Each path below is one point turned by a fixed rotation once a step. After each direction that follows a path, write how fast that rotation turns it, in deg/step (0 if it stays still).
Each turn is a multiple of 5 degrees from 10 to 175, or 0.
Each row of a path follows its step; steps can be skipped.
Path 1:
step 0: [ 1.14  2.04  0.92 -2.40 -2.61  0.05 -3.57  1.00  0.30  2.31 -1.66  0.21
  0.04 -4.89 -0.75 -1.15 -0.67  1.44 -0.45  0.77  1.28  1.31 -1.02  0.64
  0.08  0.08 -1.34 -2.23  1.38 -0.15  2.87  4.41  0.60  2.58  3.26  0.81
  3.54  3.18  0.78 -1.82 -1.14 -1.41  0.34  3.99  1.54  1.27  0.27  1.04
 -0.72  2.84 -2.79]
step 1: [ 2.86 -0.65  2.92 -3.25  2.79  0.89  2.80  0.67  2.64 -0.47 -3.27 -3.06
 -4.93 -1.14  1.69 -1.85 -1.25 -1.89 -2.27 -0.39  0.51  2.20 -1.57 -2.99
  0.73  0.11 -3.36  0.26 -1.08  0.15  1.36 -1.76  1.27  1.04  1.89  0.19
  0.86 -1.05 -0.68 -1.37 -1.81 -3.24  1.54  1.42  1.69 -1.41  2.01  2.67
 -1.97  0.08 -0.91]
step 2: [ 0.14  1.33  0.35 -2.84 -2.01  1.16 -0.64  2.55 -1.41  0.77  2.69 -1.56
 -3.89  0.86 -3.86  1.83  1.19  0.92 -0.18 -0.43  0.16 -0.43  0.68 -2.27
  0.13  1.00 -0.87  0.96 -4.03 -0.63  2.70  1.83 -0.04 -0.50 -1.24  1.04
  1.45  1.39  1.28 -2.07  0.09 -0.48  1.61  5.83 -0.89 -1.41  4.44  1.79
  1.41 -2.57 -2.49]
step 3: [ 1.88  0.70  1.37 -2.41  2.49  2.80 -1.73  0.59 -0.35 -1.83 -0.48  3.09
 -3.28 -3.29 -1.29 -0.84 -2.65  1.28  0.12  0.36  1.93  3.42  1.11 -0.44
 -2.08 -1.04  1.47  2.68 -0.79 -1.10 -0.12 -0.32 -0.69 -1.45  1.87 -2.05
  3.46  3.48 -0.20  1.98  2.20 -0.48 -0.57  4.22  2.90 -2.06 -0.87  1.97
 -1.47  1.76 -1.93]
step 4: [ 1.65  2.70 -0.39 -2.23 -0.80 -0.76  0.51  4.44 -1.97  0.32 -3.56 -2.68
 -1.91 -0.44  0.01 -0.96  0.15  2.14 -3.88 -0.37  2.70  3.86 -1.13 -0.55
  3.04 -1.78  1.91  0.04  2.12 -0.88  5.15  0.17 -0.54 -2.04  2.51 -1.02
  0.81  0.13 -0.30  0.34 -1.28 -3.44  0.03  1.29 -2.45 -0.82  2.11  0.60
  0.26  0.17 -1.02]
step 5: [ 1.59 -1.29  3.10 -1.78  1.90 -2.21 -2.83 -2.63  0.48 -0.44 -0.42  0.10
 -3.05 -0.98  0.61 -3.30 -1.17  2.77 -1.56  0.85 -0.96 -2.70  0.24 -1.44
  1.41 -1.53 -1.89  1.26 -1.95  0.15  2.98  0.30  2.12 -1.11  0.78  1.29
  0.60 -0.30 -1.23 -0.50  2.47 -2.67  2.07  5.01 -3.06 -0.35  0.14  3.35
  2.27 -0.33 -3.46]
step 6: [ 1.19  0.44  0.51 -2.57 -0.18  2.55 -0.24 -2.80  0.76  1.80 -2.71 -0.60
 -3.23 -1.74 -1.04  0.79 -2.89  1.34  2.35  1.26  3.26  3.48 -1.97  2.35
 -0.14  0.18  0.42 -1.01 -2.48 -1.59  1.87 -0.66  0.71 -3.14  0.64  1.17
  1.87  1.93  4.42 -1.58 -0.05  0.31  3.68  2.85 -1.05 -1.26  3.98 -0.60
  0.44  1.52 -0.04]
step 7: [ 1.38 -2.13  1.62 -0.23  1.53  0.00 -0.53 -0.05 -2.07 -2.45 -3.22 -2.60
 -2.62 -1.28  2.17  1.49  1.85  0.29 -2.53 -0.71  3.66  2.16 -0.85 -2.24
 -0.83 -0.35  0.34  0.20 -1.05  1.09  0.00  3.76  1.43 -0.44  1.53 -4.08
  2.68  1.63  0.49  0.41  2.44 -3.49 -0.94  3.39  2.10  0.63  3.39 -0.01
  3.42 -1.33 -0.87]
step 9: [-1.44 -0.08 -0.45  0.06  3.47  0.79 -1.83  3.44  1.22  0.78 -4.16  0.36
 -2.75 -3.58  1.96 -2.45  1.53  0.77 -0.96  1.41 -1.84  2.74  2.14 -0.19
 -0.17  0.04  0.11  0.83 -2.56  0.89 -1.54 -1.47  1.82 -3.18  1.51  0.89
  0.92  1.74 -0.49 -3.37 -0.01 -1.67  3.37  3.21 -0.81 -2.99  3.32  1.59
  1.17  1.33 -0.82]
step 10: [ 1.65 -0.81  0.89 -2.75  0.75 -1.31  0.37  2.50  2.97 -2.01  1.86 -1.27
 -1.07 -1.57  0.62  0.36 -0.76  0.06 -2.38 -1.55  1.43  0.31 -4.49  1.67
 -0.82  1.94  3.61  1.29  0.14 -1.45  1.27  3.64  2.02 -2.54  0.64 -0.54
 -1.01  1.30  3.73  0.43 -0.43 -1.83  0.87  6.41 -1.74 -1.52  2.00  0.20
  0.45 -0.80 -0.83]
Directions:
[-0.65  0.35  0.58 -1.23 -0.11 -0.44  0.31 -0.43  1.35  1.09 -1.04  0.21
  0.53 -0.30  0.78 -0.43  0.08 -0.55 -0.55 -0.31 -0.34 -0.88  0.17  0.33
  0.19  0.19  0.11 -0.35 -0.86  0.11  0.47 -0.85 -0.51  0.12 -1.03 -0.20
 -0.82  0.26 -0.21 -0.74  0.45  0.24 -0.14  0.44 -0.42 -0.35  0.49  0.60
 -0.44 -0.72  0.17]
90
[-1.18  0.11 -0.08  0.37 -0.92 -0.08 -0.19  0.52 -0.55  0.32 -0.46 -0.56
 -0.13  0.12 -0.65  0.51  0.60 -0.02 -0.27 -0.78 -0.15 -0.38  0.41  0.72
 -0.37 -0.87  0.28 -1.36  0.34 -0.79  0.31  0.06 -0.19 -0.10 -0.77  0.22
  0.37  0.31 -0.36 -0.76 -0.05 -0.35  0.91  0.06  0.36  0.03  0.14 -1.10
  0.03  0.61 -1.55]
170
[ 0.00  0.43  0.11 -0.20 -0.22 -0.56 -0.34 -0.28  0.16  0.43 -0.24 -0.76
 -0.23 -0.88  0.09 -0.33  0.21 -0.38  0.08  0.43 -1.85 -0.65 -0.42  0.21
  0.41  0.33  0.37  0.94  0.23 -0.38 -0.31 -0.48  0.00  0.09  1.24 -0.27
  0.48 -0.64  0.64 -0.48 -0.64 -1.07  0.68  0.27 -0.80  0.58 -0.94 -0.89
 -0.21  0.24  0.11]
80
[ 0.19 -0.31 -0.25  0.39 -0.18 -0.24  0.79  0.75  0.81  0.31  1.05  0.24
 -0.21 -0.72 -0.11 -0.49  0.63 -0.36 -0.29 -0.81 -1.06  1.00 -0.05 -0.19
 -0.26  0.64 -0.41  0.04  0.06  0.40 -1.14  0.60  0.22  0.76  0.08  0.27
 -0.10  1.22  0.03 -0.72 -0.94 -0.28  0.15  0.07  0.99 -0.23  0.74  0.19
 -0.61 -0.73 -0.37]
45
Path 2:
step 0: [ 1.13  0.04 -2.29 -0.27 -4.33  0.08 -0.64 -2.39 -0.87  1.59 -1.14  1.29
  0.63  0.15  0.59  2.56 -0.31  0.61 -1.49 -0.45  1.21 -0.01 -1.81 -1.53
 -0.72 -0.84  2.11  3.72 -1.69 -4.62  1.35 -1.56 -4.04  0.20  1.64  2.49
 -0.28  1.82 -2.08 -2.17  1.37 -0.83 -2.64 -0.01  2.87  5.20  1.94  2.48
  0.42  2.01  0.63]
step 1: [-3.49 -0.29 -0.10  4.60 -1.28  2.38  0.82 -2.89  1.00 -0.22 -0.88 -1.68
 -3.05 -1.13  2.87 -2.33 -2.39  0.85 -3.62 -1.51  0.90  4.48  2.82 -0.65
  0.19 -0.20 -0.09  1.55  0.75  1.84 -0.19 -0.62 -3.75 -0.92 -0.10  0.12
 -3.18 -0.95 -4.35 -1.29  1.20  2.56 -0.89  0.78  0.37  1.51 -0.46 -0.15
  1.53  1.95 -0.61]
step 2: [-0.79  0.77 -1.51 -0.63  1.26  1.32 -0.33  1.82  3.76 -0.09  0.09  1.83
 -2.81  2.85 -2.00  1.80  1.14  2.69 -0.09 -0.88 -0.81  2.81  3.37  2.27
  3.81  0.44 -2.33  0.53  1.33 -4.13  3.31 -2.89 -0.97 -0.28  1.57  2.55
 -1.86 -2.84 -4.12  0.15  0.91 -0.14  1.12 -1.88  1.38  0.40  0.48  2.31
  2.30 -1.31  0.91]
step 3: [-0.66  0.37 -0.29  1.43 -1.52 -2.36  0.41  0.69  2.09 -0.87 -3.02 -0.31
 -2.08 -4.32 -1.08  1.06 -2.21  1.86  2.95 -3.13  5.35 -0.12 -2.83  1.57
  0.96 -0.85 -2.48  0.25  1.34 -2.00  2.41 -0.17 -1.22  0.12  0.51  2.39
 -0.25  1.20 -1.08 -1.34 -0.25  1.69 -2.13  0.41  2.75 -1.65  3.23  0.26
  2.50  3.45  2.72]
step 4: [-0.52 -1.12  0.38  4.78 -0.94 -2.68  1.66  0.63 -0.61  1.25 -2.06  1.61
 -4.86 -0.96  0.41  0.67 -0.75 -1.00 -0.08 -0.13 -2.51  0.56 -1.66 -2.06
 -0.46 -0.13 -2.71 -1.06  0.08 -5.52  0.86  1.06 -1.70 -1.41 -0.87 -3.07
  2.21  1.16 -5.28 -2.27  1.61  1.60  0.37  0.49 -0.90  3.16 -0.03  1.97
  1.02  0.56 -1.43]
step 5: [ 0.10  1.88 -2.56  3.48 -0.66 -1.41 -0.37  0.20  1.13 -1.77  0.76 -0.96
  1.81  3.91  0.32  2.17 -1.23 -0.45 -3.77 -1.83 -1.88  1.37  0.29 -0.20
  2.22  1.41 -1.99  2.06  1.97 -1.00 -2.54  0.43 -1.77  3.23 -3.36  3.43
  1.75 -0.13 -4.24 -1.98  0.72  2.20 -2.05  0.37  2.59 -0.37  3.79  1.13
  1.47  0.16  0.37]
step 6: [ 0.79 -0.57 -1.84  0.93 -2.65  3.05 -0.80 -1.16  3.42 -1.10 -5.63 -1.44
  0.16 -1.54 -1.54  0.08 -1.19  0.10 -5.13 -2.28  0.10  0.90 -0.74  1.19
  3.58 -2.32 -0.14 -1.08  2.02 -3.80 -0.58  0.58 -3.34 -2.28  0.83  1.13
 -1.02  2.72 -0.04  0.57 -1.32 -0.09  1.20 -1.13  2.41 -0.02 -0.96  3.46
  1.09  0.02 -0.59]
step 8: [-1.70 -3.35  1.42  1.19 -1.65  2.04  0.81 -0.55  0.56  2.84  0.12  1.56
 -2.29  0.47  1.41  1.10 -2.49  5.41 -4.12 -3.86 -0.24 -1.02  0.34  1.39
  0.27 -1.00 -1.19  1.36  0.59 -0.20  3.94 -0.49  1.64 -0.94 -3.24  0.54
 -0.22 -0.20 -4.46 -1.03 -0.45  3.26 -1.21 -0.52  0.43  1.68  3.78  1.35
  0.37 -0.06  1.35]
step 9: [-1.33  0.79 -1.45  0.81  3.20  1.49 -1.05 -1.79 -0.29 -3.88 -1.61 -2.42
 -1.91  2.40  0.77  0.43 -0.37  0.64  0.17  0.58 -0.33  0.90 -1.28  0.07
  2.02  0.97 -2.70  0.20  1.20 -4.47  4.61  2.10 -1.90 -1.29 -0.02  1.49
 -2.87  0.67 -1.51 -4.48  1.63  2.66  2.65  0.86  1.21 -0.67  2.10  2.96
 -0.58  2.35  2.46]
step 10: [ 0.42 -1.29 -0.95  5.47 -1.59 -0.62 -0.14 -0.70 -2.10 -0.85 -2.01  1.60
 -3.11  2.79 -3.34  2.52 -0.01 -0.68 -0.23 -1.28  3.01 -0.52  0.08  0.76
 -1.18  0.30 -1.53  0.40  0.85 -4.76  0.21 -0.92 -4.72 -1.19  1.83  1.83
 -1.61  1.45 -1.64  3.20 -1.82  1.34 -2.42  0.10  1.91 -0.68  3.33 -1.53
  0.43  0.27 -1.08]
Directions:
[ 0.21  0.40 -0.65  0.44  0.07 -0.95  0.61  1.40  0.78  0.18 -0.27  0.00
  0.22 -1.17  0.15 -0.35  0.72 -1.54 -0.96 -0.31 -0.26 -0.12  0.12  0.00
  0.37 -0.20 -0.49  0.47 -0.20 -0.18 -0.10  0.28  0.51  0.94  0.06 -0.43
  0.92  0.26  0.39  0.72 -0.24  0.46  0.37  0.98 -0.09 -0.24  0.56  0.75
  0.01 -0.52 -0.04]
45
[-0.23 -0.03 -0.94  0.32  1.49  0.05 -0.44  0.59 -0.70  0.40  0.18  0.14
 -1.02  0.31 -0.75 -0.51  0.17 -0.55  0.11  0.00 -0.75 -0.34  0.44 -0.76
 -0.48 -0.62  0.11  0.10  1.15  0.76  0.28 -0.01  0.07  0.46  1.04  0.33
  0.11  1.12 -1.25  0.08 -0.24 -0.60 -0.03 -0.65 -0.10 -0.28 -0.57  0.06
 -0.23  0.46 -0.19]
135
[-0.66 -0.02 -0.01 -0.48  0.30  0.77 -0.47 -0.02 -0.49  0.59 -0.24 -0.35
 -0.48 -0.10  0.46 -0.16  0.83 -0.17 -0.31  0.64  0.50  0.17  1.16  0.07
 -0.60  0.60  0.01  1.20 -0.28  0.30  1.54 -0.08 -0.27 -0.22  0.49 -0.32
 -1.09  0.06  0.62  0.71  0.04  0.84 -0.12  0.10  0.59  0.92  1.08  0.14
 -0.59 -0.08  0.48]
45
[ 0.21  0.91 -0.74 -0.21  0.10  0.40  0.60 -0.70 -0.04 -1.06 -0.54  0.66
  0.43 -1.28 -0.31  0.89  0.44 -0.06  0.51  0.20  0.01 -0.04 -1.13  0.07
 -0.33 -0.17  0.78  0.64  0.52 -0.20  0.85 -0.51 -1.20 -0.12  0.38 -0.04
  0.27  0.46  0.54 -0.26 -0.94  0.39  0.26 -0.92 -0.41 -0.76 -0.01  0.03
 -0.23 -0.49  0.36]
110
[ 0.63  0.52  1.36 -0.10 -0.28 -1.02 -1.03  0.39 -0.02  0.09 -0.43 -0.29
  0.14 -0.25 -1.27  0.45 -0.13  0.86 -0.18  0.86  0.78 -0.87 -0.11  0.29
  0.41 -0.27  0.14  0.20  0.86 -0.17 -0.39 -0.20 -0.09  0.46  1.12 -0.80
 -0.61  0.17 -0.11  0.97 -0.30  0.19  0.07  0.35 -0.34  0.36 -0.46  0.20
  0.74  0.15  0.74]
95
[ 0.09  0.39  0.08  0.07  0.04 -0.35 -0.52 -0.23 -1.17 -0.27  0.40 -0.41
 -0.35 -0.41  0.99  0.26  0.76 -0.02  0.51 -0.64  0.09 -1.05 -0.80  0.90
  0.42  1.08 -0.53  0.12  0.12 -0.24  0.42  1.26  0.86 -1.00  0.41 -0.39
  0.60 -0.39 -1.04  0.11 -0.24 -0.49 -0.43 -0.32 -0.66 -0.20  0.71  0.50
 -0.09  0.33  0.10]
70
[-0.35 -0.36  0.73  0.58  0.61 -0.63 -0.04  1.02  0.66  0.42  0.12 -0.75
  1.00  0.32 -0.08  0.58  0.84 -0.67  1.22 -0.14  0.63 -0.14  0.44 -0.34
  0.10 -0.30  0.01 -0.83  0.53 -0.25  0.78  0.02 -0.87 -0.89 -1.02  0.66
 -0.22  0.35 -0.15 -0.20 -0.35  0.70 -0.68  0.00 -1.16  0.30 -0.10  0.01
 -0.32 -0.05 -0.21]
55
[-0.40  0.36  0.56 -1.35  1.02 -0.74  0.75  0.07  0.10 -0.49  0.20  0.67
  0.24  0.52  0.11  0.20  0.22 -0.53  0.48  0.02 -0.31 -0.06 -0.46 -0.82
  0.69 -0.22 -0.23  0.98 -0.43 -0.71 -0.33  0.41  0.25 -0.37  0.03 -0.06
 -1.08 -0.04 -0.33 -0.64 -0.62 -0.65  0.31  0.02  0.99  1.26 -0.60  0.92
  0.08 -0.57 -0.09]
160
